In the data rows, the value 128 means zero.
Here are some points, one per row:
[ 38 100 125 175 141  51 107 135 120 137 135 144   6 164  38 148 112 101
 115 123 119 195 110 153 153  35 105 127 103 114 134  97 148  78 142 102
  79 199 134 177  63 184 152  76  93 152 251 117 137  85 119 146  86 171
 122 109  96 152  97 116 141 148 174 107]
[170 129 120  79 136 132  91 161 163 139 110 104 102  50  53 202 135 185
 133 107 118 146 167  97 101 194 113 118 135 137 147 141 141 155 151 122
  77 157 255 119 197 154 100  78 174 144 166 184  95  75 171 153  87 150
  84  84  53 164 111 158 153 238  89 118]
[166 148  66 170 149 218 136 110 118 124 145 145 136 126 155 118 188 203
 156  80 140 104 118 108 134 102 123 128 113 110 133 114  50 125 101 119
 146  97 184 139  94 140 162  96  75 123 138  85  84 121  94  65 108 102
 153  62   6 156 116 115 126 203 136 120]
[111  74 117  78  83 190 161 143 153 117 118 165  71 108 196  88 162 109
 129 138 105 157 175 234 145 186 113 129  82 106  93  81 208 161 102 133
 164 120  32 150 165 169 116  90 120  91 149 113  97 129 130 133 119  82
 116 154  86  50 180 163 115 138 193 107]
[156  76 177 172  77 130 160  82 172  65 137 150 114 162 160 123 144  84
  53 137 156 161 161 158  96 126 116 204 143 152 152 173  74 126 189  90
 120 147 160 131 178 115 125 116 179 130 182 148  87  91 164  81  51 104
 145 182 208 149 184  90 124  84 176 137]
[129 122 146 106  75 124 132  84 187 225  61 107 142 109 174 148 108 143
 140 109  91 103 163 180 201  97 207 121 156  38 149 132 107  72 171  59
  98 111  96 184 103 118  90 191 104  84 120  68 109 202 151 107 127 149
 173 141  84 115 173  85 203  40   0 205]
[ 39 124 106 111 124  82 110 211  70  65 194  46 212 202 102 132 100  71
 127 124  84 243 122 169  83 255 191 161 155  70  72 135 149 137  83  86
 130 190 191  61 121 107 139 150 144 148 159 144 169 214  56  65 138  66
 112  90 104 201 103 112 147  93 139 157]
[  3 161 105 128 140 117 103 142 239 109 114  95 142 124  38 103  81 134
 214 183 165  90  99  74  96 148  69  84  86  96 125 117 178 110 173 135
 167 118 210  63 103 131 137 127 125 130 167  48 136  68 105  75  62  94
 197 208 108  17 155 130 127  90 103 199]
[206 230  97 138 172 176  93  77  95  98 147 169 132 163 145 108 184 115
 209 133  67 156 133 173 110 104 180 145  66 139 136 133 114 116 154 152
 129 174  78 106  42 107  88  87 128 145 150 169 152 148 139 124  67 143
 133 119 153  90  87 117 104 155  64 145]
[ 67 156 154  65  69 130 180 162 143  56  98 118 135 147 144 120 156 173
 177 117 176 105 101  96 190 185  40 126 169 132 157  47  66 210 154 105
 112 133 132 116 155 176   4  81 150 152  21  99 103 123  57 170  81 161
 160 124 117 152 141 115 136 255  62  73]
[202 159 164  78  97  95  87 106 144  75 199 191  71  89 190 118 124 160
 117 179 110  89  79 139 108 205 122 135 113  80 131 113 103 156  93 166
 114  85  88 125  92 181 197 100 182 232  84 167 108 120 152 144 135 115
 152 183  17 199 118 114 152 163 189 155]
[116  91 191 112 159 112 192  94 194 140 152 131  52 141 203  69  57  60
 137 179 142 162 133 189 109 135 222 135  67 138 125 127 123 204 128 145
 142 147 111 136  94 106 209 142 134 150 140  93 172 122 172 135 220 177
 158  86  65 103 140 113 107 220  83 113]
[141  58 108 134 125   0 147 136 185 100 141 184 119 101  84 156 130 141
 124 111  90 120 172 233 160 162  93 105  76 158 197 161 121 109 124  93
 142 184 185  71 142  86 152 147 144 106 101 161 133  73 143 192 140 116
 192  71 128 179  48 195 137  25 118  56]
[127 156 152 137 146 157 137 121  67 122 140 166  75 108  62 123 109  67
 167  96 208 162 143 176  66  81 133 179 127  77 151 132  96 114 140 105
 115  98  89 122 171 115  91  94 150  54  68  90 142 162  74 173 172 119
  99 115 101 112 166 100 119  96 151  98]
[133 117 154 173 114  67 135 161  76 124  35 170 171 109 142 113 157 127
  76 157 191 118 103 120  83 121 178  88  97 184 113 188 190 161  69  69
  83 162 128 109 111 158 168 107 128 136  83 133  43 130 203  51  83 138
  87  85  69 160 144 141 123  73 173 108]
[192 133 121 130 128 119 104 160 171  63 186 136  99 147 255  88 174  78
  52 100  97 150 115  51  79  82  52  98 149 156 173 246  99 175  83 239
  55 161 220 135 138 188  76 166  21 113 118 163 141 155 100 131 186 211
 140 117 100  20 189 183 134  45  86 176]
[143  29 169  58 163  88 165  50 103  84  79 111 205 128  16 143 162 144
 241 149 152  72 127 133 173  42  42 159 123  91 131 163 154 215 172 153
 120 187  75 175 175 103  99 178 129 171 161 172 140 132 106 144 152 102
  54  67 118 140 127 159 102  85 199 177]
[167  69 162 126 105 216  87  98 159 148 204  89 121 109  85 151 119 118
 102 109 115 109 127  92 133 202 140 110 116 144  37  86 119  65 139 132
 145 196 116  92 154  39  60  94  86 164  73 136 148 136 147  72 134 157
 177  71 142 110 197 169  94 114 151 130]
[127 101  73 196  98  53 104 135 153  81  93 165  93 129  51 115 124 149
  68 195  63  73 100  74 128 189 141 145  86 147 138 190 100 122 131 105
 186  44  88 131 188 163 132 132 131 176 106 116 149 200 177 102 140 141
  52  86 193 113 110 121 108 128  95 151]
[ 70  46  62 117 135 137  90  96  68 190 133 122 145  48 113  91 145  83
 136  88  84 135 139  48  83 155 185 130 148 151 157  73  81  88  85 159
 161  91 103 115  93 132  91 197 102 146 119 167  98 134 105 101 126 137
 130 208 107 133  67 120 123  78 125 139]
[202 155 166  98 122 111 125 116  78 131 174  42 182 210 104 228 161 121
  81 176 130 158 124 133 129 213  44 119 194 171 253 140 155 134 102  50
  90  20  88 126  89 111 207 166 137  88 135 105 108 108 242 128  78 197
  94 177  97  17 104 167 139 134 189  69]
[ 82 183 124 115  95 159 174 134  96 105 125 123 178 161  61  90  49  87
  75 107  73 100  54  83  82 160 118  89 174 190  72 150  75 131  66 184
 105 188   0 193 158 159 132 112  64  35 175 175 170 112 132 186 124  47
 115 144  77 107 116 180 142  92   0  76]
[ 79 130 226 105 163 165 208 129  73 255 229 139 201  93  83 151 106 159
  79 193 200  98 183  62 162 150 172 189  79 122 167 172 173 119  91 199
 142 150 119 128 102 199 156 214 149 144 157 136 108 127  78 126 139 151
 131  87 160 135 169 133 121 104 109  85]
[110 136 112 119 114 120 123 160  93 127 169  79 104 141 109 139 158 209
 111 191 141 133 165 116 164   0 118 134 125 144  83 128 124 131 108 130
 145  86  74 101 124  78 126  64 174  99 130 204 138 114 115  56 159 139
 159 204 142 157  95 102 122 121  57 180]
[196 148 127 112 192 161 144 162 190 109  99  93 114  82  83  93 154  55
  56 144 164 171 132 111 216 152 126 124 150 110 117 105 151  97 144 167
 186 113  66  94 118 113 112 120 148 142  59  85 122 154 140 151  89 110
  86  94 193 166 113 103 128 120  80 112]
[144 202  50 149 128 146 157  78  75  92 140 175 155 112 122 146 104  54
 168  68  72 115 116 135 189  57 110 122 132 109 128 154 184 107  96 104
 147 116 126 101 108 148  65 127 179 110 103 101 108  78  88  72 222  94
 139 194 176 149 225 150 131 184 136  93]
[155 236  77  94 127 161 157 137 140 166  38 130  81  91  89  97  98 216
 121 116 186 141 140 107 130 144 171 113 163  83 138 143 138 163 141 120
 153 150 207 178  35 109 102 109 137 101 136 118 133 136 103 129 179 171
 121 156 163 120 153 164  95  71 208 140]
[ 91  93 144 153 146 121  93 147  80 199  71 105 163  40 218 166 117 129
 134  71 146 119 105 225 103 102  69 105 231 165 151 202  95 121  86 126
 253 122 144 128 127 103  96 152 151 214 203  81 181  81 112 211 116 143
 162  75 153  89  92 115 151 107 140 134]
[ 81 149 144 125 141 192 108 145  91  62 104 107 160 163  98 118 148 152
 108 117 128  91 139 234  83  38 210 113 134 138 127 120 123 121 196 152
 109 149 139 104 137 154 109 128 154 107  70  70 112 127 102 116 135 169
  94 150 178 107  90 195 144 124 198 135]
[203  88  85   0  88 136  67 117 156 253 146 105  97 239 188 129 137 105
 134 169 176  86  99 155  86  97  79 143 181 220 129  74 240 105 160 129
 166 130 196 198 177 156 213  69  80  99 102 106 149 183 117  81 173  81
 184 132 231 230 112  97 113 117  78 134]
[ 65 107 157 142 145  52  34 115  82  45 157 169 127  69 216  86 100 221
 129  94  80 125 119   0 151 115 175 144 182 151 165  91 136 103 135 177
 151 153  95 186 120  48 175 167  72  11 116 141 183 146 163 139 107 127
  76  96 136 178 112  61 136 252 196 130]
[140 159 111 156 172 171 172 160 200 187 146 108 167  37 255 110 127 122
 219  73 130 133  97 183 132  87 118  91 108  73 129 144  89  77 190 127
  33  56  22 149 131 169 154 121 163 122 141 139 225 135 140  25 185  77
 113 146 149 144 128 132 114 155 148 129]
[156 135 108 165 107 119  74 146 159 138  99 120 163 124 205 208  70 125
 134 138 124 147 141  75 174  42 191 125 102 155 137 112 159 166 155 127
 170  70 140 140 141 133 128 122 155 148 161 131  52 164  57 172 141 124
 105 109 147  92 126 155  80 158 148  64]
[ 89 169 106 201 139 199 152  76 102  56  88  90 114 122 165 176 112 137
 164 143 138 176 141 150 178 124 107 103 128 155 100  80 125 105 103 189
 100  48 176 118 190 186 144 128  95 141  48 175 106 130 183 194 128 162
 131 130 168 182 123  39 127  78 187 132]
[164 121 160 174 139  67 187 146 138 154 101 165 197 138  26 143 170 130
  80 139 148  93  95 150 119  53 160 150 138  66  48  82 113 125 114  79
  96 155 255 110 136 111 130 105  88 120 189 150 165 149 151 176 129 117
 166 209 133  99 104 101 136 172 169 144]
[149 125 105 173 138 104 106  99 113 192 103 151 167 144 138 122 149 118
 162 129  89 167 163  82 102 137  27 117 158 102   0  92  80 125 152 105
  99 145  93 132 114  90 158 161 180 107 145 106  84  85 115 153 120 169
 160 101 150 130 112 126 130 138 116 146]
[117 124 117 226 123 141 139 203 118 142 132 139  55 231  77 111 148 131
 136 110 136  92 156  90  81 157 159 129 128 165 156  92 172  75 139 120
  97 103 114 158 124  49 127 207 115 197  79 159 165 100  70 204 105  59
 144 157 124 112 139 104 139 161 118 174]
[136 123 174  81 150 144 124 131 101 186 120 116  99 202 198  93  87 149
 100  75 130  67 108  90 151 188 143 124  46 126 132 136 110 158 100 105
 135 109 144  60 151  74 142 143 124 132 160 106 108 114 191 183 122  92
  52 140 233 133  96 124 142  98 124 117]
Along one direction, these points spread out more than along any other. Take the direction at right angles to it along which they spread out most. Go by this last direction. Where along it does each point below lie, from 0 to 99? The average is 50, and the first point in the table lies past the average. One standard deviation of the points above along it is 16.
[156 135 108 165 107 119  74 146 159 138  99 120 163 124 205 208  70 125
 134 138 124 147 141  75 174  42 191 125 102 155 137 112 159 166 155 127
 170  70 140 140 141 133 128 122 155 148 161 131  52 164  57 172 141 124
 105 109 147  92 126 155  80 158 148  64] 48
[167  69 162 126 105 216  87  98 159 148 204  89 121 109  85 151 119 118
 102 109 115 109 127  92 133 202 140 110 116 144  37  86 119  65 139 132
 145 196 116  92 154  39  60  94  86 164  73 136 148 136 147  72 134 157
 177  71 142 110 197 169  94 114 151 130] 49
[203  88  85   0  88 136  67 117 156 253 146 105  97 239 188 129 137 105
 134 169 176  86  99 155  86  97  79 143 181 220 129  74 240 105 160 129
 166 130 196 198 177 156 213  69  80  99 102 106 149 183 117  81 173  81
 184 132 231 230 112  97 113 117  78 134] 45
[149 125 105 173 138 104 106  99 113 192 103 151 167 144 138 122 149 118
 162 129  89 167 163  82 102 137  27 117 158 102   0  92  80 125 152 105
  99 145  93 132 114  90 158 161 180 107 145 106  84  85 115 153 120 169
 160 101 150 130 112 126 130 138 116 146] 58
[  3 161 105 128 140 117 103 142 239 109 114  95 142 124  38 103  81 134
 214 183 165  90  99  74  96 148  69  84  86  96 125 117 178 110 173 135
 167 118 210  63 103 131 137 127 125 130 167  48 136  68 105  75  62  94
 197 208 108  17 155 130 127  90 103 199] 83
[143  29 169  58 163  88 165  50 103  84  79 111 205 128  16 143 162 144
 241 149 152  72 127 133 173  42  42 159 123  91 131 163 154 215 172 153
 120 187  75 175 175 103  99 178 129 171 161 172 140 132 106 144 152 102
  54  67 118 140 127 159 102  85 199 177] 74
[ 91  93 144 153 146 121  93 147  80 199  71 105 163  40 218 166 117 129
 134  71 146 119 105 225 103 102  69 105 231 165 151 202  95 121  86 126
 253 122 144 128 127 103  96 152 151 214 203  81 181  81 112 211 116 143
 162  75 153  89  92 115 151 107 140 134] 57
[ 38 100 125 175 141  51 107 135 120 137 135 144   6 164  38 148 112 101
 115 123 119 195 110 153 153  35 105 127 103 114 134  97 148  78 142 102
  79 199 134 177  63 184 152  76  93 152 251 117 137  85 119 146  86 171
 122 109  96 152  97 116 141 148 174 107] 70
[136 123 174  81 150 144 124 131 101 186 120 116  99 202 198  93  87 149
 100  75 130  67 108  90 151 188 143 124  46 126 132 136 110 158 100 105
 135 109 144  60 151  74 142 143 124 132 160 106 108 114 191 183 122  92
  52 140 233 133  96 124 142  98 124 117] 35
[ 39 124 106 111 124  82 110 211  70  65 194  46 212 202 102 132 100  71
 127 124  84 243 122 169  83 255 191 161 155  70  72 135 149 137  83  86
 130 190 191  61 121 107 139 150 144 148 159 144 169 214  56  65 138  66
 112  90 104 201 103 112 147  93 139 157] 58
[127 156 152 137 146 157 137 121  67 122 140 166  75 108  62 123 109  67
 167  96 208 162 143 176  66  81 133 179 127  77 151 132  96 114 140 105
 115  98  89 122 171 115  91  94 150  54  68  90 142 162  74 173 172 119
  99 115 101 112 166 100 119  96 151  98] 65
[ 67 156 154  65  69 130 180 162 143  56  98 118 135 147 144 120 156 173
 177 117 176 105 101  96 190 185  40 126 169 132 157  47  66 210 154 105
 112 133 132 116 155 176   4  81 150 152  21  99 103 123  57 170  81 161
 160 124 117 152 141 115 136 255  62  73] 49
[170 129 120  79 136 132  91 161 163 139 110 104 102  50  53 202 135 185
 133 107 118 146 167  97 101 194 113 118 135 137 147 141 141 155 151 122
  77 157 255 119 197 154 100  78 174 144 166 184  95  75 171 153  87 150
  84  84  53 164 111 158 153 238  89 118] 46
